(in the rows, 128 means zero)
The rows below fall into families. The same turns and mirrors carry the whole set onto itself and the rows of a family onto each other. For each named row, which other rows are in its family? Write them in the order they are listed.
These 18 rows form 3 families of 6 rows each.
bopu: [111 126 113 131 127 138 117  90 162 101 138 138  82 153 135]
bam: [103 140 145 124 146 132 132 118 145 101 114 109 149 131 146]
zeru: [ 78 146 100 106 123 133 130 127 143 120 157  96  75 140 121]
Til: [106 163 157 110 117 127 141 102 136 145 138  80 112 117 150]
bota: [107 126 107 138 121 130 120  92 166 108 136 125  82 161 131]
Mal: [115 139 127 124 139 136  93 112 125 112 105 120  87 116 107]
lere: [101 153 134 129 101  99 128  96 136 112 169  93 136 135 124]
fal: [118 128 103 131 126 135 125  98 156 106 124 132  86 156 146]
tevu: [112 137 139 128 140 128 101 110 117 124  95 117  89 120 124]
lemu: [108 150 115 124  95 102 132  92 132 121 174 106 125 135 133]
medas: [ 87 155  94 108 118 136 133 124 143 124 157  86  87 130 117]
mil: [ 86 143  90 113 113 123 130 125 132 126 146  94  75 136 124]
pigo: [116 165 163 113 128 138 133 101 143 135 135  81 115 107 140]
lel: [ 99 150 122 122 102 104 123  98 136 107 180 108 128 131 127]
kidul: [115 142 144 129 138 124 135 116 133 110 107 109 153 133 151]
masel: [103 158 169 109 123 132 132 102 142 140 146  82 112 118 142]
Risi: [102 134 144 138 148 130 131 113 147 105 103 107 142 139 138]
dabof: [103 135 142 122 146 132  95 116 123 115 104 118  93 122 116]

Same family as masel: bopu, bam, zeru, lel, dabof
Same family as tevu: Til, fal, lemu, mil, kidul
Same family as medas: bota, Mal, lere, pigo, Risi

The rows below fall into families. The same turns and mirrors carry the whole set onto itself and the rows of a family onto each other. For each named row, which other rows are in its family? Write them in the order they are listed.
These 36 rows form 6 families of 6 rows each.
mon: [158 102 108 115 130 133 129 144 127]
Rapo: [152 103 115 110 129 149 125 134 109]
Mida: [142 163 143 102 150  90 125 126 122]
tur: [148 108 110 109 126 149 115 138 109]
Fufe: [132 170 146  99 138  95 129 124 124]
Gebe: [140 166 146 108 145  92 127 128 126]
dasi: [130 158 146 107 139  95 144 120 116]
mulog: [155  99 116 112 131 148 130 134 113]
Tapo: [142 158 143 102 144  86 130 116 108]
mimet: [134 160 147 107 128  87 133 127 109]
gat: [156 107 106 120 137 143 128 132 125]
Misil: [151 105 121 111 115 147 123 142 118]
sete: [143 111 102 109 132 144 116 139 112]
nafeg: [160 100 108 111 129 135 123 143 118]
logil: [142 157 148 102 138  86 135 117 113]
zuvuf: [145 157 144 103 139  82 137 119 113]
fisep: [149 109 108 108 127 142 133 149 122]
kidu: [140 162 137 109 144  82 126 123 104]
fulu: [130 163 132 105 152  87 124 118 114]
Vutud: [150 109 106 107 128 145 129 148 118]
firek: [148 110 118 113 118 151 131 136 122]
Bigub: [142 153 145 110 141  83 145 118 126]
fug: [140 159 134 103 152  90 140 113 112]
bas: [146 107 117 109 123 146 126 154 127]
nugak: [151 101 120 114 126 146 129 135 112]
kifeg: [127 163 147 107 133  90 139 122 126]
Nof: [145 153 140 112 138  79 140 130 112]
Mer: [157 105 106 114 137 143 128 147 123]
norog: [145 110 113 108 131 154 119 127 114]
bado: [146 153 138 114 146  81 139 125 128]
felem: [140 166 132 100 153  89 130 125 122]
perif: [145 110 112 107 128 146 131 147 118]
Ravop: [139 166 145 101 143  90 124 128 124]
rus: [142 112 108 102 136 152 117 144 115]
Fose: [145 156 142 103 141  84 137 134 132]
Palut: [140 109 118 107 115 148 124 147 122]

Same family as mulog: Rapo, Tapo, logil, zuvuf, nugak

The rows below fall into families. The same turns and mirrors carry the whole set onto itself and the rows of a family onto each other. For each named row, which other rows are in its family? Write them in the order they are listed.
These 16 rows form 4 families of 4 rows each.
dizi: [138 113 142  93 151 119 134 103 144 101  92 133 126 156 160 138 140 113]
Vodi: [153 117 135 122 117 154 130 116 126 101 152 151 143 138 137 145 136  90]
Bona: [158  92 128 125 126 130 145  94 125  93 120 122 130 132 152 105 136  96]
lopig: [131 137 110 140 119 135 135 126 108  87 124 116  87 120 143  95 142 135]
lisat: [129 145 121 124 114 148 127 132 124  73 151 146 111 128 127 126 128 108]
tonad: [120 121 143 119 133 138 137 113 138 117 147 142 130 150 132 177 116 119]
Tep: [132 134 146  98 141 138 119 123 139 116 116 154 130 159 150 169 145 114]
tar: [127 153 116 140 113 152 123 140 107  96 145 136  94 123 135 123 145 133]
Sedus: [123 107 130 137 139 115 152 100 119 132 106 100  99 141 154 130 132 153]
pimi: [134 127 116 125 122 134 138 117 125  62 130 129 106 126 136  98 127 109]
Gakof: [129 142 138 116 138 138 120 131 118 142 109 138 105 155 161 159 163 145]
Zimop: [118 132 133 140 129 139 135 123 113 148 137 124 105 142 142 168 137 155]
Getuz: [154 109 120 148 119 137 138 112  98 129 117 109 105 127 159 105 159 133]
natol: [136 120 135 113 149 119 133 111 124 128  84 118 101 150 171 129 158 143]
zir: [127  96 137 117 144 115 153  90 142 100 117 116 124 145 142 141 111 116]
rerud: [149 133 128 144 109 161 124 132  99 137 151 137 117 133 145 145 159 125]

Same family as lisat: lopig, tar, pimi
Same family as Getuz: Vodi, Bona, rerud

